Look-ups in named tables: a row name and a column name give one cell, copied from the table.

Table kav
|  | mufe | kavob | nas | bas | birola | nef | pobukit |
|---|---|---|---|---|---|---|---|
| nofedek | 154 | 67 | 132 | 72 | 65 | 197 | 50 |
| rur | 140 | 141 | 136 | 97 | 90 | 174 | 89 |
| duto | 156 | 214 | 201 | 220 | 148 | 98 | 159 |
| puz | 137 | 83 | 101 | 63 | 160 | 204 | 107 |
| diliro | 118 | 234 | 182 | 184 | 165 | 104 | 168 |

nas of duto = 201
kavob of rur = 141
mufe of rur = 140
nas of diliro = 182
birola of duto = 148
bas of duto = 220
mufe of diliro = 118
nef of diliro = 104
kavob of diliro = 234
kavob of puz = 83
nef of puz = 204
nef of duto = 98
bas of rur = 97
kavob of duto = 214
bas of puz = 63
pobukit of puz = 107

Table nogika
	mos	lepoko	mep	forer	fuli	nefekam	fimor	zibebi	fuzos
dira	163	155	152	151	139	100	160	150	148
zibe	173	190	161	169	143	43	207	160	157
fezik	160	172	163	161	141	79	182	157	152
sar	175	123	140	133	135	120	118	166	160
tek	175	164	151	156	140	69	173	171	166
nep	130	185	185	166	143	132	199	147	145
gafalo	150	151	149	149	138	127	155	159	154
meb	184	121	126	132	134	104	115	171	166
zev	189	98	131	119	133	129	85	174	168

gafalo, mos => 150
sar, forer => 133
fezik, fimor => 182
nep, fimor => 199
meb, lepoko => 121
dira, mos => 163
dira, zibebi => 150
meb, mos => 184
tek, mep => 151
tek, fuzos => 166
nep, mep => 185
nep, zibebi => 147
gafalo, fuzos => 154
nep, forer => 166
fezik, mep => 163
nep, mos => 130

pebevot =
,viv,vig,fekifim
fek,85,31,66
funi,254,183,119
vab,31,147,215
gipidun,108,111,182
damav,124,101,120
vib,119,79,86
morevam,219,174,92
fud,199,170,66
zomimig,114,161,129
kolirot,150,148,112
kat,117,19,35

What is the fekifim of fud in pebevot?
66
What is the vig of damav in pebevot?
101
What is the fekifim of morevam in pebevot?
92
What is the viv of damav in pebevot?
124
What is the vig of vab in pebevot?
147
What is the fekifim of vib in pebevot?
86
What is the fekifim of fek in pebevot?
66
What is the vig of morevam in pebevot?
174
What is the fekifim of vab in pebevot?
215
What is the fekifim of kolirot in pebevot?
112
What is the viv of morevam in pebevot?
219
What is the viv of funi in pebevot?
254
What is the viv of vab in pebevot?
31
What is the vig of fek in pebevot?
31
What is the viv of kolirot in pebevot?
150
What is the vig of kat in pebevot?
19
What is the fekifim of damav in pebevot?
120
What is the vig of gipidun in pebevot?
111
What is the vig of funi in pebevot?
183
What is the vig of vib in pebevot?
79

gizi:
columns: vus, virusi, ruza, likasu, lag, kinebir
lanodig: [0.4, 0.5, -0.5, 0.4, 0.2, 0.5]
kemud: [0.3, 0.6, 0.1, 0.3, 0.2, 0.5]
dek: [0.3, 0.6, 0.0, 0.3, 0.2, 0.5]
dev: [0.3, 0.5, -0.3, 0.3, 0.2, 0.5]
vib: [0.3, 0.6, -0.2, 0.3, 0.2, 0.5]
tamo: [0.3, 0.5, -0.4, 0.4, 0.2, 0.5]

What is the ruza of vib in gizi?
-0.2
What is the ruza of dev in gizi?
-0.3
What is the kinebir of tamo in gizi?
0.5
What is the kinebir of lanodig in gizi?
0.5
What is the vus of dev in gizi?
0.3
What is the virusi of tamo in gizi?
0.5
What is the lag of dev in gizi?
0.2
What is the virusi of kemud in gizi?
0.6
What is the lag of kemud in gizi?
0.2

Table bav
|  | nefum | lito | zop | punid | zon | fum | gul |
|---|---|---|---|---|---|---|---|
| sog | 157 | 131 | 175 | 189 | 154 | 90 | 128 |
| bagi | 164 | 152 | 142 | 157 | 134 | 130 | 175 |
| zeg | 147 | 175 | 52 | 112 | 127 | 168 | 143 |
| suz | 150 | 164 | 196 | 146 | 145 | 187 | 177 |
| sokebeg | 167 | 153 | 134 | 162 | 142 | 182 | 151 |
| nudutot | 154 | 140 | 171 | 136 | 147 | 147 | 145 |
| vobugaf | 171 | 164 | 192 | 166 | 147 | 175 | 145 |

zeg, zon -> 127
bagi, fum -> 130
sog, nefum -> 157
sog, lito -> 131
zeg, zop -> 52
sog, fum -> 90
vobugaf, nefum -> 171
bagi, punid -> 157
nudutot, lito -> 140
vobugaf, lito -> 164
bagi, gul -> 175
sokebeg, fum -> 182
bagi, zop -> 142

gopoz:
cols = vopem, gab, mar, kabadir, dodum, rusoga, mapi, loden, kog, zon
pidap: [54, 72, 53, 81, 42, 35, 14, 72, 64, 46]
dag: [43, 2, 56, 47, 90, 26, 33, 40, 66, 76]
bodil: [49, 75, 39, 30, 12, 79, 90, 47, 28, 31]
muladi: [47, 46, 48, 26, 42, 66, 82, 35, 36, 48]
gabuken: [61, 86, 56, 83, 38, 40, 11, 70, 59, 37]
mulezup: [52, 42, 52, 59, 65, 40, 32, 54, 58, 55]

muladi, zon -> 48
dag, kog -> 66
dag, loden -> 40
bodil, rusoga -> 79
gabuken, gab -> 86
muladi, loden -> 35

Table sar
,zegur,fali,zepu,zakagip,fenibo
big,38066,79234,73246,64327,86770
sep,52932,94097,80549,64322,45391
pazu,32187,87416,52973,45369,25530
forule,17770,50636,68435,83450,65272
kig,28094,80033,49740,40282,32835
rideru,47856,89122,75165,52761,27220
lodu,18179,55566,66937,82205,70809
pimizel,21542,60700,60639,41630,30220

big, fenibo: 86770
kig, fali: 80033
lodu, fenibo: 70809
forule, zepu: 68435
pimizel, fenibo: 30220
sep, zakagip: 64322

Table zatev
        lum  vasefi  sek  dabob
bam     146     130  110    204
vof      97      89  104     86
pebeko   91     111  100     89
latim   116      86  132     76
kikif    25     200   46     92
gak     117     113  101     63

pebeko, dabob: 89
vof, sek: 104
gak, dabob: 63
pebeko, sek: 100
bam, dabob: 204
gak, lum: 117
bam, lum: 146
latim, lum: 116
kikif, sek: 46
kikif, vasefi: 200
pebeko, lum: 91
latim, vasefi: 86
bam, sek: 110
latim, sek: 132
latim, dabob: 76
kikif, dabob: 92
kikif, lum: 25
gak, vasefi: 113
bam, vasefi: 130
gak, sek: 101

nisak =
|  | faf | mez | gesotal | nefugo | rubo | suz | mukomoz | givez |
|---|---|---|---|---|---|---|---|---|
| baz | 5556 | 3075 | 6868 | 4724 | 4195 | 3038 | 4559 | 5240 |
| kudime | 5645 | 3264 | 5647 | 4992 | 3989 | 3402 | 3494 | 6077 |
| keso | 4566 | 3679 | 3035 | 6987 | 5620 | 3743 | 3251 | 3506 |
| donadaf | 8519 | 2129 | 494 | 4758 | 3913 | 1987 | 4805 | 123 |
| lim | 3821 | 4669 | 2988 | 5007 | 4090 | 4081 | 2388 | 4369 |
| mokito | 4416 | 3801 | 4011 | 4112 | 4125 | 4178 | 3409 | 3615 |
| miloluf | 7385 | 7434 | 3600 | 5342 | 3747 | 6555 | 4937 | 3331 |
| dalib | 4868 | 2400 | 2633 | 8215 | 5808 | 3771 | 2839 | 3530 |
| tet | 4885 | 4672 | 4649 | 5123 | 2848 | 139 | 3869 | 2869 |
| bonetep | 5596 | 5868 | 5182 | 5177 | 3577 | 1254 | 2107 | 4109 |
| takivet | 3852 | 3951 | 3830 | 3911 | 4141 | 4040 | 3995 | 4045 |
| bug | 3713 | 2581 | 3153 | 7041 | 5063 | 3847 | 2656 | 2336 |
| berevub | 3507 | 4045 | 3582 | 4781 | 4188 | 3967 | 2847 | 3508 |

What is the mukomoz of mokito in nisak? 3409
What is the rubo of takivet in nisak? 4141
What is the nefugo of kudime in nisak? 4992
What is the givez of keso in nisak? 3506
What is the gesotal of dalib in nisak? 2633
What is the faf of tet in nisak? 4885
What is the nefugo of baz in nisak? 4724
What is the rubo of bug in nisak? 5063
What is the nefugo of miloluf in nisak? 5342
What is the faf of mokito in nisak? 4416
What is the faf of kudime in nisak? 5645
What is the faf of berevub in nisak? 3507
Row with the largest mez: miloluf

